Here are some points, one per row:
Array([  7,  14,  35, -33,   8,  18, -11, -10,  16,   3,  -8,  -5, -41, -33, -44,  31,  25,  10,  -5,  -5, -16,  15,
       -12, -38,  22, -15, -18,  24, -16, -11, -23,  48])
Array([-12,  -1, -40,  34,  11, -17,  -5,   9, -25, -42, -33,  40, -14,  40,  48,  29,  16,  52,  -6, -13,   9,  28,
       -45,   9,  -2, -40,   2,  23,  13,  20,  -1, -20])
Array([ 12,  -7, -20,  18,  44, -21, -24,  22, -28, -19,  40, -19,  28, -12, -28,  12,  23,  38,  15,  -6, -29, -21,
       -21,  30, -12, -20,  28,  28, -30,  20, -12,  24])
Array([-36,   9,   4,  20,  -9, -10,   5,  40,  -2,   6,  -9,  55,  30, -27,  23,  10, -56,   5,   7, -19, -13,  17,
       -11,  -1,   2,  -7, -25,  -8, -18,  -9, -36,   0])
Array([  4, -20, -17,  23,  17, -26,  23,  41, -33, -28,  10,  39, -16,  22,   3,  -1,  14,  22, -16,  11,   3,  12,
       -35,  -5, -10,  -7, -42, -11, -11,  14, -44, -14])
Array([-44,   4,  42,   1,  -1, -25, -26,  16,  -1,  25, -30, -20,  32,  36, -34, -12, -30,  28, -17,  24,  37, -26,
        14,  25, -16,  19, -26,  40, -23, -29,  41, -26])
Array([  3, -37,  13,  12, -38, -32,  23, -13, -19,  -5,   7,   9, -18,  28,  10,  -6,  -6, -11, -18,   3,   1,  10,
        29,  30, -24,  27, -34,  -1,   6,   3,   8, -33])
Array([ 36,  11, -23,  -3,  -7,   4,  -9, -39,  28, -11,  33, -38, -35,  -2,   3, -27,  10,   9, -10,   9, -38, -25,
        11,  -6,  32, -13,  -1, -19,  19,  -7,  32,   5])
Array([  0,  50,  -8, -50, -39,  33,   2,  25,  27, -13, -38, -40,  16, -13, -11,   9,  -8, -46,  17,  19, -15,   6,
        47, -33,  13,   4,  19, -26, -33,  19,  28,  19])
Array([ 36, -25, -22,  22, -25, -28,   2, -22, -19, -25,  17,  21, -30,  28,  32,   7, -18,  32, -28,  31, -27,  36,
       -11,  31, -23,  20,  15,  -7,  20,  31, -27,   1])
Array([  6,   7,  32,  -7, -29,  16,  -1,  -3,  -8,  41,  30,  -2,   9,  23, -29, -34,  13, -18,  12,  16,   1, -27,
        28, -15, -14,   7, -50, -28,  36, -22, -13, -12])
Array([-14,  16,  29, -13,   6, -13,  -3,  14,  -5,  23,   5,  52,  33, -37,  11, -11, -12,   7,  26, -51, -45,  38,
       -40,  18,  52,  24, -13, -26, -43,  29, -17, -15])
Array([-17,  58, -23, -18,  -9,  -9, -13,  13,  28,   3, -11, -10,  20, -12, -15,   9,  13, -26,  -8,   6, -12,  48,
         9, -37,  32,  11,  36, -34,   2,  11,   6,  28])
Array([ 26,  -3, -21,   7,   9,   5, -34, -45, -10,   3,  35, -21,  28, -11,   0,  27,  19,  15,  31,  -8,  -9, -49,
         4, -15, -16, -34,  49,  19,  29, -33,  14,  46])
Array([ 47, -53,  29,  -2,  -5,  15,   7, -19,  15,  35,  37, -26, -32,  -5,  -1,  36,  10,   1, -43,   2,  -8,  -3,
       -26, -19, -36,  29,  11, -68,  18,   7,   6,  26])
Array([ -7, -23,  10, -31, -13,  13,  55,  22,  26,  27, -49,  17,  24,  10,  18,  -6,   0,   1,  30, -42,  27,   3,
       -24,   9,   8,  37, -38, -13,  23, -17, -52, -30])
Array([ 16,   8, -38,  41,  54, -14, -47,  44, -10, -30,  31, -35,  -8, -57,   0,  41,  32,  13,   6,   5,  16,  16,
        -9,   6,  -3, -27,   4,  40, -30,  27, -16,  23])
Array([ -3,  25,  -2,  22,  -9,  21,  33, -49,  42, -16, -11,   7, -19, -38, -46,  20,  25,  14,  28, -10, -47,  14,
       -15, -34,  30,   9,  -2, -21,  12,  61,   4, -20])
Array([-29,  25,   4, -23,  16, -23,  -4,  30, -10,  -2, -42,  26,  14,  10, -34, -27,  -4, -28,  33, -30,   2,  30,
         8, -46,  39, -34,  36,  13, -34,  -2,  24,  14])
Array([-31, -19, -23,  29,  35, -25, -42,  18, -26, -14, -11,  18, -22,  15,  25,  36,  39,  39, -26, -38,  32,   6,
       -13,  22, -27, -24, -20,  23,  22,  37,   9,  -6])
Array([-15, -17,  -6,  24,  -3,   4,  -3,   2,  50,   8, -29,   3, -23,  10,  26, -29, -39,   9,  -8,  57,   2,  -4,
        32,  11, -33, -21,  21, -20,  30, -29,  -6,  15])
Array([-27, -19,  -2, -10,  29,   8,  37,  34,  -5, -13, -23,  11,  42,  21, -29, -36, -23,  22,  15,  13,  19, -24,
       -15, -21,  22,  28,  -2,  19, -31, -18, -34,  40])
Array([  8,  28,  -2,   1,   4, -34, -18, -17, -12, -11,  16, -16,  34, -37,   3,  38,  36, -11,   8, -36, -30, -30,
         1,   3,  11, -43,  20,   6,  -4,   5, -18,  30])
Array([ -9,  -5, -15, -45,  14, -28,  50,  -7,   2, -17,   0,  21,  37,  10, -24,  -9,  -8, -19,  33, -21,  27,   8,
        -4, -21,  49, -22,  15,  23, -37,  15,   4,  12])
Array([-12,  16,  -7, -21, -48,  48, -37, -10,  35,  15,  22,  -4, -11,   5, -20,  40,  14, -35,  12,   8,  11, -32,
        32,  -7,  16,  -3,  12,  -9, -12,   3,  19, -17])
Array([-41, -25, -10,  41, -20,  30,  -7, -12,   6,  28, -16, -30, -21,  21,   0, -30, -43,  19,  -3,  36,  40, -27,
        36,  22,   6, -20,  20,  -8,  11, -41,  33,  32])
Array([ 35,  22,  67, -16, -31,   3,  18,  38,  37,  18,  21, -16,   9,  12, -13, -53, -19, -14, -28,  18,  22, -12,
         2, -11,   2,  12, -37, -27,   3,  14, -32, -46])
Array([-19, -48,  11,  20,   1,  43, -24, -29, -33,   4,  -5, -27,   9,  14,  25, -16, -21,   2, -10,  -3,  24,   1,
       -13,  31, -41,  43,   6,  -5,  -6, -28,   8,  -1])
Array([ 17,  11, -12,  -8,  12,   2,  -5,  -4,  13,  32, -13,  -9, -33, -26,  21, -16, -15,  -7, -48,  28,  11, -16,
        12,  21, -25, -30, -28,   1,  19, -30,   7, -16])
Array([ 30, -20, -14,  14,   4, -35,  30, -11, -30, -45,  13,  24,  -7,  -5,  19, -11, -14,  31,   2,   9,  -6,  39,
        34,  49, -32,  32, -21,  -7,  11,  18, -24,   5])
Array([ 13, -36,  19,  -7,  -4, -45,  48,  -6, -46,  21,  20,  33, -14, -19,  36,   9,  11, -18,  -9,  13,   4,   7,
       -14,  29, -35,  19,   3,   5,  40, -28,  17, -44])
Array([ -6,  17,  22, -15, -43,  63, -12, -19,   7,   9,  -6,  12,  -4,  36, -12,  21,  34, -25,  18,  29,  16, -16,
        25, -18,  24, -21, -36, -54, -19, -26,   6, -32])
Array([ 15,  18,  13, -53,   4,  25,   1, -38,  31,  41,   5,  21, -33, -27,  12,  28,  59, -30, -51,  -3, -22,  33,
       -12,   8,  -1, -17, -25,  20, -21,  -4,  -8,  -4])
Array([-38,   0, -13,  31,  13,   1,  -2,  10, -34,  38, -18,  -2,   0,  44,  -3, -21, -30,  15,   5,   7,  61, -18,
        27,  22, -34,  14,  15,   0, -30,   1,   9, -22])
Array([ 12,  -3,   8, -22,  20,  24,  20, -23,  41,  11,  43,   3, -18,   4,  13,  -3,  -6, -49, -12, -22, -20,  15,
       -20, -33, -34, -12,  -1, -19,  -8,   7,  37,  13])
Array([ 13,  32, -27,   3,  17,  -6, -29,  -3,  30, -19,   1, -25,  12,   8,  41, -27, -23, -24, -26,  36, -24, -23,
        23,  24,  -4, -29,  16,  17,   9, -32,  36,  10])
Array([ 11,  -2,  10, -28, -15,  12,  32,  17,  -1,   1, -27, -17,   3,  27,   1,  -5, -32, -18,  10, -21,  34,   0,
       -41,  33,   4,  53, -11,  -1,  11, -30, -24, -21])
Array([-15,  -6,  33,  16,  17,  -2,  -3,  38, -25, -37, -36,  13,  54,   3, -49, -11,  -3,  15,   2,  16,  11,  -7,
        13, -29,  -2,  27,   4,  31, -18,   5, -26,  12])
Array([ 10, -19,  29,   9, -44,   2,   3,  -8, -24,  41,  -2,  -9, -16, -16,  12,  14,  12, -36, -33,  15, -24,   3,
        -1, -11,  -5,  18,  34, -13,  48,   7,   6, -11])
Array([ 17,  24,  -2, -14,  30,   7, -11,  -7,  -7,  -9,  22, -31, -17,   8,  35, -39, -18,  -1, -20,  10,   4, -35,
        35,  14,  32,  14,  26,  10,  19, -14,  48,   3])
Array([ 18, -24, -21,  -3,  19,  -8, -21,   2,   4, -45, -12,  -3,   2, -29,   7,  17,   9,  -4,  43, -43,  29,  35,
       -30, -18, -13, -19,  17,  27,   4,  30, -18, -15])
Array([-46,  16, -24,  34, -22,  24,  19, -19,   4,  -8,   4,   3,  10,  -9, -40,   5,   0,   1,  38, -31, -42,  12,
       -21,  -5,  23,  22, -10,  32, -16,  45,  -4, -23])
Array([ 32,   2, -26,  -2,  28, -17, -18, -20, -26, -25,  17, -22, -12, -20,   9,  -9,  15,  24,  34, -20, -12, -37,
        11, -26,  23, -11,  33,  23,  34, -20,  31,  20])
Along one direction, these points spread out more than along any other. For each point below, how far along it does it lie, from 0 to 99? 50 is the average, and the first point above lies past it. One standard deviation of the points above along it is 16.
Array([ 11,  -2,  10, -28, -15,  12,  32,  17,  -1,   1, -27, -17,   3,  27,   1,  -5, -32, -18,  10, -21,  34,   0,
       -41,  33,   4,  53, -11,  -1,  11, -30, -24, -21]) 38
Array([ -7, -23,  10, -31, -13,  13,  55,  22,  26,  27, -49,  17,  24,  10,  18,  -6,   0,   1,  30, -42,  27,   3,
       -24,   9,   8,  37, -38, -13,  23, -17, -52, -30]) 43
Array([  4, -20, -17,  23,  17, -26,  23,  41, -33, -28,  10,  39, -16,  22,   3,  -1,  14,  22, -16,  11,   3,  12,
       -35,  -5, -10,  -7, -42, -11, -11,  14, -44, -14]) 62
Array([ 13, -36,  19,  -7,  -4, -45,  48,  -6, -46,  21,  20,  33, -14, -19,  36,   9,  11, -18,  -9,  13,   4,   7,
       -14,  29, -35,  19,   3,   5,  40, -28,  17, -44]) 40
Array([ 17,  24,  -2, -14,  30,   7, -11,  -7,  -7,  -9,  22, -31, -17,   8,  35, -39, -18,  -1, -20,  10,   4, -35,
        35,  14,  32,  14,  26,  10,  19, -14,  48,   3]) 37
Array([ 10, -19,  29,   9, -44,   2,   3,  -8, -24,  41,  -2,  -9, -16, -16,  12,  14,  12, -36, -33,  15, -24,   3,
        -1, -11,  -5,  18,  34, -13,  48,   7,   6, -11]) 35
Array([-15,  -6,  33,  16,  17,  -2,  -3,  38, -25, -37, -36,  13,  54,   3, -49, -11,  -3,  15,   2,  16,  11,  -7,
        13, -29,  -2,  27,   4,  31, -18,   5, -26,  12]) 61
Array([-27, -19,  -2, -10,  29,   8,  37,  34,  -5, -13, -23,  11,  42,  21, -29, -36, -23,  22,  15,  13,  19, -24,
       -15, -21,  22,  28,  -2,  19, -31, -18, -34,  40]) 56
Array([ 12,  -3,   8, -22,  20,  24,  20, -23,  41,  11,  43,   3, -18,   4,  13,  -3,  -6, -49, -12, -22, -20,  15,
       -20, -33, -34, -12,  -1, -19,  -8,   7,  37,  13]) 43
Array([ 17,  11, -12,  -8,  12,   2,  -5,  -4,  13,  32, -13,  -9, -33, -26,  21, -16, -15,  -7, -48,  28,  11, -16,
        12,  21, -25, -30, -28,   1,  19, -30,   7, -16]) 32
Array([ 18, -24, -21,  -3,  19,  -8, -21,   2,   4, -45, -12,  -3,   2, -29,   7,  17,   9,  -4,  43, -43,  29,  35,
       -30, -18, -13, -19,  17,  27,   4,  30, -18, -15]) 76
Array([-44,   4,  42,   1,  -1, -25, -26,  16,  -1,  25, -30, -20,  32,  36, -34, -12, -30,  28, -17,  24,  37, -26,
        14,  25, -16,  19, -26,  40, -23, -29,  41, -26]) 35
